The rows of X fall into 3 groups, which share some directions, and each row is roughly a mix of its group's hidden directions, except some rows that fit no group.
X, 80 rows:
[[-42  -9  11   8  18  19 -13 -21  38 -17]
 [ 16   1   7 -18 -21  -6  34 -51   4  13]
 [ 15 -32  35  29  23  14   1  25   7  22]
 [ -7  -6   0   2  41   5  20  -8 -53 -10]
 [  3 -26  12   2  31 -22  28 -45  -3  -4]
 [ 11 -50  23  15  23 -24  -2  21 -10  10]
 [ -5   2  57 -23 -22   1  18  -7  16  14]
 [ 11 -13 -18  -5   0  -5 -40  48 -11  22]
 [ 11 -29  31  29  19   2  39   6 -15 -16]
 [-26  23   8 -32  30  15  11   4 -27  31]
 [ -8 -12 -10  26 -27  10 -10  22  39 -35]
 [ 29  12 -12 -11 -21 -13  20  31 -41  16]
 [  3  17 -16  -2   1  -3 -33  45  33  19]
 [ 36 -18 -17  26 -10   3 -17  43   2  17]
 [-40  -1  -1 -15 -15  15  42  29 -12  -8]
 [ -9 -27  48  22  -6 -14  27   8  -1 -23]
 [ 35  13  37  14   0  -2 -29  10 -19  29]
 [ 14  28 -17  13   1  -8 -46 -35 -16   0]
 [ 11   5   1 -27   4  30  17 -16  50  17]
 [  8  30  20  -8  45   6  34  20  10  -4]
 [-20  -5 -17  15  -9  -7  15 -17  49 -35]
 [ 44   7  -8 -27 -23   8  34  -4  15  22]
 [  2 -22  -4  -8 -45   2  12  16  46   4]
 [ 16   1   1  31 -33 -30 -20 -35 -10 -17]
 [ -7  -6  -2 -33  17  29  35  34  15  15]
 [  3  36  -5 -26 -19  34  10  -3  32  21]
 [  5   9   3  25  -5 -34 -32 -18 -43  -4]
 [ -4 -15 -12 -35  -2  13  18   0 -52  17]
 [ 17   7  21 -13  40 -23  42  14  -7  -6]
 [ 22 -27  24 -11 -20  10  18  36 -14  30]
 [ -4 -23  16  12   3   2  32  41  38  -7]
 [  9  24 -26 -32 -23 -27  20 -26 -17 -13]
 [  4 -39   0  15  42 -13 -16  30  -5 -15]
 [-19  -6 -16   2 -59  -4 -28  -2  -7 -15]
 [-33 -13  11  25  25 -22 -25  -6 -33 -17]
 [  0  11  23  27 -12 -12  -4 -32  44 -23]
 [ -6  -2  25 -27  21  -3  -1  -4 -16  55]
 [  1   6  10  11  53  31  -6  18  21  19]
 [ -7 -21 -41 -21   3  11  19  -1 -44  -1]
 [ 34   8   6 -25  16 -12  11 -32 -22  35]
 [-17  48 -21 -28 -19  -8   3  12  -3 -28]
 [ -7  27  -2 -37  10  36  17  14  17  30]
 [ 15  25  -5  -1  21   0 -42  33 -15  28]
 [  0 -25  17  27  15  26 -29  33  12  23]
 [-21 -30 -11  -4  50 -27 -14 -14  -3  -7]
 [-22 -41  -6  23 -23   5 -36 -24   2   0]
 [ 27 -13   3  22   5   3  -9  57   9  18]
 [ 18   8   7   7   9 -32 -20 -34 -42  14]
 [ -6  -6 -27 -34 -28   7  -5  36  23  22]
 [  8  46  12   2  -2  39  10  29  17   6]
 [ 13 -19  -8 -20  13  25  24  39  35   3]
 [ -5  14 -20 -40 -18   5 -18 -27 -34  19]
 [  1 -49   6  -1  31 -18  27  12 -20 -11]
 [ -2  31 -48 -28 -14   1 -15 -26  -3   2]
 [-11 -14  -9  14  13  17 -18  51  28 -21]
 [-11  36 -27 -32 -14 -20  13 -19  -8 -27]
 [ -4  -4 -20 -43 -21  10  -5  35  -5  33]
 [ -7 -13 -40  -5  20   7  12 -13 -49 -11]
 [-23  -2  38  10  31   3   2 -10 -44   5]
 [  9  27  23  13 -12  36   4  44  12   9]
 [ 17 -34  15  32  19   4  34  27 -12  -9]
 [-41  39 -13  -6  -5  18 -15   3  17 -30]
 [-16 -10  -1  24 -36 -27  13  -2 -35 -28]
 [ -1  14 -24   7  -3  43 -23 -32  19  24]
 [-17  10 -18 -52  -2  10  -6  12 -27  27]
 [-52  18   3  22  -9  12 -29  -2   9 -22]
 [-17  34  -9  16 -16   0 -31  35 -30  -3]
 [-12   6  -4 -32 -14  19  51  25  -7  12]
 [ -8 -49  31  36  13   8 -10  -1   8   8]
 [ 19   5 -24  14 -29  -6 -37  13  39   8]
 [  8  -7   2  37 -10 -21 -40 -29  11 -23]
 [-62 -14  14   4  11   4  14 -12  -6 -21]
 [ -4 -25  31  23  19   1  45  13  10 -20]
 [ 44  -2  17  -1  28   0  36  -4  -4  29]
 [-37   6  24  27 -14  32  -8   1  24 -22]
 [ 24  11  27  -4  42  -4  38  21   1   6]
 [-22   4 -38  -2  19  -1  -3  39  34 -10]
 [ 17 -22 -30 -11 -39   6   0 -27 -33   8]
 [  9 -35  20  25  -1   9 -24  41  -1  21]
 [ 13   8   7 -10 -31 -16   0  57 -17  -5]]

Here is one row from each group, named. Which group is each of the other rows in?
[ -4  39   5   4 -34  33  -7  35  10  -4]
<87>
[  5  -1  -1 -35  32  28  21  28  15  26]
<96>
[  6 -24  45  15 -16  -1  36   3  26  -9]
<36>

[-48 -10   8   8  24  -7 -21  18  10 -33]
<87>
[-46 -24  11  24  18   8 -26  -3  16 -20]
<87>
[ -1 -19  13 -16  43  14   1 -31  35  10]
<96>
[-20  -9  21  15 -38  -5  19 -34   1 -31]
<87>
[ -3   0  11   8 -13 -31   8 -49 -37  -1]
<96>
[-39 -28   4  -4   0   4  40  25  -9 -22]
<96>
[  4  21  -7 -17 -41  -5 -36 -12  30  17]
<36>
[ 18  13  20  49  26 -11 -16 -22  -4 -18]
<36>
[ 16 -34  29  20 -27   1  36 -18   5 -12]
<36>
